(in the rows, 128 means zero)
Each path below is one point turned by a fixed rotation once a step. After each direction that follows a path, write how fast that rotation turns it, in degrees a step (0 if it stays still).
Each turn is a multiple of 5 degrees from 10 to 175, or 0.
Each row of a path follows its step; steps can be skipped.
Rotation 1:
step 2: [116 130 125 136 125 133 127 131 127 124 124 124 132 118 130 134 132 142
 129 125 122 130 126 127 136 124 124 123 127 142 125 137 123 146 130 120
 124 123 123 117 121 128 119 130 132 125 124 132 134 124 133 130 116 127
 132 130]
step 3: [117 129 127 126 137 133 130 137 121 138 126 123 118 139 136 123 125 133
 133 121 122 128 126 122 125 131 132 118 126 134 140 125 126 142 120 129
 123 119 121 135 134 133 122 124 124 127 130 130 136 131 131 126 120 134
 126 134]
step 8: [113 132 111 134 134 126 123 135 117 131 127 135 130 123 137 127 136 139
 122 123 127 128 131 127 124 132 127 125 119 144 142 128 126 127 119 128
 126 126 130 127 130 133 122 128 127 128 134 125 128 135 126 126 127 126
 122 123]
step 12: [113 130 121 134 136 128 131 137 125 127 127 118 131 124 135 123 128 137
 132 121 120 137 131 129 141 130 125 127 119 125 123 128 121 136 125 133
 123 121 122 128 123 117 120 132 135 131 134 133 138 122 131 132 125 119
 127 130]
step 13: [124 126 121 134 128 140 133 138 129 129 137 121 119 124 137 125 127 124
 131 122 132 127 131 133 139 133 125 129 121 142 142 127 125 138 116 122
 126 121 129 130 130 132 129 127 121 127 133 124 133 123 126 123 116 133
 122 133]
step 16: [118 135 122 130 139 122 127 133 120 125 126 135 128 130 129 120 133 132
 133 127 131 123 127 133 127 136 122 135 133 126 141 125 119 136 122 131
 131 123 140 117 133 118 132 132 120 132 136 136 130 125 135 136 133 123
 122 122]
step 22: [121 141 130 132 128 135 133 128 125 121 127 118 124 129 128 126 129 132
 133 116 122 133 129 135 141 127 124 123 123 127 128 136 133 136 121 127
 126 111 133 123 121 119 128 127 121 126 127 140 136 130 133 139 125 128
 126 132]
step 23: [122 134 124 127 134 132 128 132 130 133 123 127 126 128 129 126 127 129
 126 118 134 130 133 124 139 141 131 120 127 132 143 125 122 136 118 115
 112 128 123 124 122 134 130 133 124 127 134 123 132 131 130 131 121 122
 118 131]
step 25: [130 133 113 125 123 118 131 132 132 126 119 129 127 130 133 135 131 137
 128 126 117 129 128 132 132 142 136 131 125 140 143 128 129 134 118 124
 126 135 140 126 124 125 129 125 124 138 131 131 131 130 124 128 124 120
 127 133]
Directions:
[128 125 128 127 132 129 127 128 126 127 127 129 129 127 127 129 129 127
 128 129 129 127 129 128 129 129 124 130 127 129 126 128 127 129 126 131
 126 129 127 129 125 128 129 128 126 128 128 126 129 128 127 126 130 125
 128 126] : 95
[128 126 128 129 129 130 126 127 127 128 131 127 130 130 128 127 129 129
 128 130 128 126 129 127 126 129 128 127 129 127 130 127 130 128 126 129
 129 127 127 129 131 124 129 128 127 125 129 130 127 130 128 128 127 128
 128 126] : 140
[127 129 127 126 128 129 128 127 129 129 126 129 127 130 129 128 129 128
 127 127 127 126 126 127 128 127 127 126 125 127 127 129 132 128 127 125
 127 128 129 128 127 130 127 130 126 128 126 129 128 132 127 129 128 125
 131 126] : 20
[129 129 129 128 128 130 131 127 130 128 131 129 130 126 126 128 127 129
 127 127 130 128 130 130 127 128 129 127 127 128 127 129 129 128 126 128
 127 127 131 128 124 127 128 130 126 127 126 129 127 129 126 126 128 131
 127 130] : 85
[130 126 128 125 128 127 127 127 128 125 128 129 128 131 127 126 131 128
 129 128 128 128 128 130 127 127 131 130 129 129 127 125 127 128 128 127
 129 130 129 129 128 128 126 128 126 131 128 131 128 128 126 128 129 127
 128 130] : 70
Rotation 2:
step 0: [128 136 129 126 131 122 133 126 127 129 124 128 120 135 130 128 129 128
 134 128 127 126 126 119 124 132 122 118 127 132 140 127 129 126 127 128
 125 134 131 132 131 115 124 134 125 128 130 124 122 127 124 131 127 111
 130 128]
step 2: [134 117 133 127 123 134 128 124 125 123 131 122 129 133 131 129 125 127
 129 122 115 130 126 135 134 123 131 134 120 120 127 128 121 122 130 121
 124 120 129 122 133 126 123 122 133 127 129 132 125 135 126 127 124 126
 122 129]
step 4: [124 133 128 128 130 122 132 131 136 138 128 125 127 127 126 120 127 136
 128 132 134 124 125 118 121 125 124 136 128 128 121 132 126 130 126 132
 127 130 128 126 138 131 126 134 130 127 131 120 128 144 131 131 131 136
 122 129]
step 14: [125 123 126 125 124 126 134 126 138 129 127 121 132 125 132 123 130 132
 123 136 136 134 130 122 130 117 125 135 122 122 135 124 135 126 129 133
 125 115 128 128 132 136 128 123 135 130 127 134 126 127 121 124 128 125
 127 128]
step 15: [131 125 135 120 129 128 127 125 129 126 137 128 127 128 131 130 137 120
 130 126 123 135 139 127 122 130 132 119 130 130 131 133 127 129 144 123
 118 133 124 129 125 127 132 133 130 132 131 123 129 134 130 129 127 119
 127 134]
step 21: [126 131 129 135 137 125 127 130 126 126 133 129 130 134 127 135 125 126
 127 122 125 139 126 132 135 110 133 133 130 124 124 124 132 125 126 131
 130 124 127 122 121 139 129 128 127 133 130 138 130 130 125 126 126 129
 131 122]
step 22: [136 139 122 128 129 135 132 126 128 131 124 128 128 121 129 124 130 122
 124 130 124 121 130 129 129 136 141 128 126 140 125 129 129 139 132 133
 121 130 131 124 121 127 129 134 126 129 129 131 120 133 127 131 133 128
 125 130]
step 23: [123 123 123 134 133 120 124 133 124 128 129 130 133 117 127 126 124 137
 128 132 143 123 126 129 124 126 123 116 126 131 126 127 121 134 121 125
 131 123 124 125 132 128 130 128 129 125 130 123 129 125 136 128 135 127
 133 133]
step 25: [134 137 133 126 131 130 133 127 125 122 127 129 132 130 127 140 130 124
 125 129 124 115 133 136 134 133 127 124 134 133 138 126 135 123 130 130
 122 128 123 122 120 124 127 131 131 125 128 124 119 126 121 127 129 124
 130 121]
Directions:
[129 129 128 127 127 127 127 128 128 131 124 129 128 127 125 128 126 126
 127 128 128 126 127 126 128 129 127 127 130 128 127 126 128 126 129 130
 127 126 128 127 128 126 131 127 126 129 127 125 128 128 128 126 130 128
 128 129] : 115
[129 128 130 129 129 126 128 129 126 129 131 129 128 128 127 128 125 127
 128 128 128 132 130 127 127 129 130 131 126 126 129 126 127 127 129 128
 127 126 129 128 126 128 128 127 131 126 129 127 128 126 129 127 125 128
 127 129] : 115
[130 127 126 129 128 127 129 126 128 127 128 127 127 128 123 128 129 129
 128 128 132 128 128 127 127 128 128 129 127 130 126 128 125 127 130 126
 128 128 126 128 129 128 127 127 129 128 127 129 130 129 125 126 126 128
 130 127] : 115
Rotation 3:
step 0: [127 119 130 129 131 123 134 127 130 121 129 134 135 126 135 126 135 129
 133 129 126 111 127 136 127 126 131 122 120 130 114 126 135 124 133 125
 135 127 124 124 136 127 129 130 132 131 130 136 138 129 129 134 131 125
 123 128]
step 1: [127 124 133 131 126 126 136 128 130 128 129 134 123 118 127 117 136 136
 143 131 132 126 130 128 131 131 127 132 123 132 123 128 134 124 129 130
 124 130 130 117 131 125 127 134 136 131 123 128 135 135 128 119 130 140
 127 136]
step 3: [119 123 131 132 133 126 135 127 134 128 127 142 132 119 124 134 136 130
 143 121 124 127 127 136 128 127 129 122 118 118 130 128 126 122 134 122
 129 130 125 128 125 129 131 133 121 126 124 128 134 124 131 135 127 127
 134 133]
step 4: [127 129 129 134 127 131 134 129 125 124 123 129 121 121 132 127 129 132
 141 126 119 129 125 132 128 127 127 126 122 131 124 132 131 129 129 118
 114 138 128 117 128 129 124 133 132 131 122 124 132 132 139 129 132 121
 136 118]
step 5: [127 124 130 136 124 132 140 128 125 125 127 126 134 124 132 133 123 122
 132 126 127 126 130 132 140 132 124 123 123 121 131 134 136 130 132 127
 126 142 130 131 127 122 118 136 131 137 125 136 135 131 129 129 133 126
 122 130]
step 6: [127 130 126 132 131 128 135 120 132 128 122 134 126 120 136 126 135 126
 134 126 135 133 120 130 135 122 127 127 129 119 128 134 137 123 132 125
 129 144 136 128 127 119 126 126 127 127 134 121 130 124 127 132 131 135
 134 131]
step 14: [118 122 122 137 124 135 132 129 134 125 127 139 130 125 120 129 126 137
 137 126 136 128 125 137 124 121 136 126 133 131 120 124 136 126 125 125
 128 137 127 122 132 123 128 128 132 131 130 135 127 131 118 128 132 128
 123 131]
step 18: [122 127 133 133 130 124 133 129 135 124 119 132 129 113 136 130 131 130
 132 122 124 123 126 136 136 126 136 125 120 121 121 130 134 124 123 129
 126 131 124 128 124 128 131 129 133 132 116 124 137 127 132 128 123 129
 126 135]
step 22: [128 125 126 128 129 137 139 127 124 130 122 129 123 123 129 128 129 136
 128 132 133 125 123 131 136 124 125 116 125 128 127 138 137 132 127 124
 126 143 129 122 131 123 121 120 125 122 126 126 135 126 131 123 129 130
 125 117]
Directions:
[127 125 130 127 126 126 128 126 128 129 128 127 127 130 126 130 128 127
 131 128 128 126 129 129 128 126 127 129 129 129 125 127 129 127 126 127
 128 124 128 128 129 127 131 127 127 128 128 129 127 131 126 127 130 129
 128 128] : 25
[126 126 130 130 131 129 128 129 129 127 128 127 128 129 129 131 128 129
 130 127 127 126 127 128 128 132 127 127 130 129 130 129 125 127 128 126
 125 127 129 129 128 128 125 126 126 126 125 128 127 127 128 127 127 128
 128 127] : 55
[128 126 126 127 129 130 129 131 128 129 130 128 128 127 125 129 127 128
 130 129 128 129 130 130 127 129 129 127 127 128 128 125 127 129 131 128
 129 128 129 131 126 127 128 130 126 130 127 129 128 129 127 127 128 130
 127 131] : 160
[129 129 127 130 126 130 128 125 128 127 127 128 127 125 125 129 127 128
 128 125 127 130 127 128 129 127 127 127 128 129 131 130 128 129 129 126
 128 127 128 128 124 129 129 129 127 131 128 129 127 128 127 130 129 126
 128 125] : 45
